Some points, each followed by its number:
c(-1.08, 3.92, 0.15, 3.87, 4.05, -0.06, 4.71, 0.07, 0.00, -0.55, -0.42, -0.51) 0
c(-1.16, 5.76, -0.36, 4.30, 4.76, 0.23, 4.79, 0.27, 0.44, -0.10, 0.08, -0.15) 1
c(-0.81, -1.15, -0.23, -0.41, -1.69, -0.81, -0.69, -0.87, 0.43, 0.62, -0.79, -0.09) 2
c(2.39, -1.91, 0.64, -2.08, -0.95, 2.11, -1.69, 0.46, -0.06, 0.35, -0.42, 0.32) 3
c(-1.25, 5.25, -0.09, 4.18, 4.79, -0.25, 4.37, 0.65, 0.40, -0.20, -0.25, -0.31) 4
c(0.27, -1.66, -0.10, -1.53, -1.49, 0.87, -1.44, -0.48, -0.23, -0.45, 0.13, 0.38) 5
c(2.10, -1.47, -0.53, -0.87, -1.69, 0.96, -1.25, -0.33, -0.11, 0.36, 0.10, -0.32) 6
c(1.23, -4.44, -1.64, -4.38, -2.53, -3.76, -3.91, 0.63, -0.66, -0.54, -0.15, -1.38) 7
c(-0.31, -3.33, 1.87, -1.80, -1.75, -0.67, -0.49, 1.37, -0.24, 0.71, -0.10, -0.52) 8
c(-2.53, -3.77, -1.49, 0.46, -2.29, -1.73, -0.54, -0.44, 0.95, 0.75, 1.25, -1.65) 9
c(-2.01, -1.25, -0.48, -0.85, -1.64, -0.53, -1.45, -0.46, 0.06, 0.09, 0.19, 0.36) 10
c(2.44, 0.60, 1.16, -1.77, -2.34, 1.97, -2.88, -0.63, 1.89, 0.15, 2.95, 1.20) 11
c(-1.27, -1.18, 0.26, -1.05, -1.35, -0.52, -0.88, 0.64, 0.18, 0.37, -0.39, 0.93) 12
c(-1.42, 2.47, -0.06, 3.08, 3.66, 0.15, 3.54, -0.26, -0.19, -0.13, -0.13, -0.73) 13
Which two points above are nearest to each new point, looking only along the 4 directions in which the numbered points spread most? Their numbers follow each, nearest first.
c(0.08, -1.27, 0.88, -3.24, -1.25, 2.83, -3.74, -2.22, -1.43, -0.49, -0.73, 1.02) >> 3 6
c(1.29, -0.72, 0.25, -1.44, -0.67, 0.59, -1.89, 0.05, -0.63, 0.57, 0.93, 0.42) >> 6 5
c(2.35, -1.07, 0.36, -1.54, -1.27, -0.67, -1.79, 0.03, 0.10, 0.34, 0.62, 0.57) >> 6 5
c(0.71, -0.68, 1.55, -1.30, -2.06, -1.38, -1.26, 0.04, 0.26, -0.08, 0.71, 0.98) >> 5 6
c(-1.49, 2.57, -0.46, 1.60, 1.95, 0.15, 1.36, 0.33, -0.02, -0.32, 0.04, -0.56) >> 13 0
c(-0.28, -1.68, -0.66, -0.64, -2.21, -1.49, -1.80, 0.85, 0.53, 0.25, 1.27, 1.33) >> 10 2
c(-0.55, 1.00, -0.84, 1.17, 1.95, -0.72, 1.51, 0.08, -0.58, -1.16, -1.96, -2.23) >> 13 2
c(-1.31, -1.56, 0.49, -0.95, -1.65, -0.85, -1.21, -0.14, -0.12, 0.94, -0.66, 0.76) >> 12 2
c(-1.28, -0.80, 0.88, -1.55, -1.75, -0.23, -0.93, -0.88, -1.10, 0.04, -0.88, 0.83) >> 12 2
c(1.37, -1.34, 0.55, -1.35, -0.73, -0.91, -2.10, -0.41, -0.23, 0.29, 0.52, -0.24) >> 6 5
c(2.17, -1.20, -0.33, -1.58, -1.66, 0.71, -1.72, -0.62, -0.03, 0.35, 0.49, 0.18) >> 6 5
c(0.00, 2.58, -0.22, 2.54, 1.96, 1.87, 0.77, 0.44, -1.32, 1.12, -1.83, -1.12) >> 13 0
c(-1.55, -0.18, -1.45, -1.17, -0.90, -1.11, -0.99, 0.71, 0.07, -0.89, -0.65, 0.57) >> 2 10
c(2.46, -1.10, -0.46, -0.90, -1.75, 0.87, -1.30, -0.04, -0.08, 0.37, 0.45, 0.32) >> 6 5
c(0.53, 0.55, -0.70, -2.94, 0.49, 0.25, -3.77, 4.42, -3.13, -1.43, -0.44, -0.69) >> 6 3
c(-0.61, -1.16, -2.01, -0.59, -0.64, 0.23, -0.33, -0.67, -0.44, -0.61, -0.98, -0.52) >> 2 12
c(0.61, -0.32, 1.01, 0.49, 0.44, 1.26, -0.75, 0.61, -1.93, 0.43, 1.16, 3.12) >> 6 5
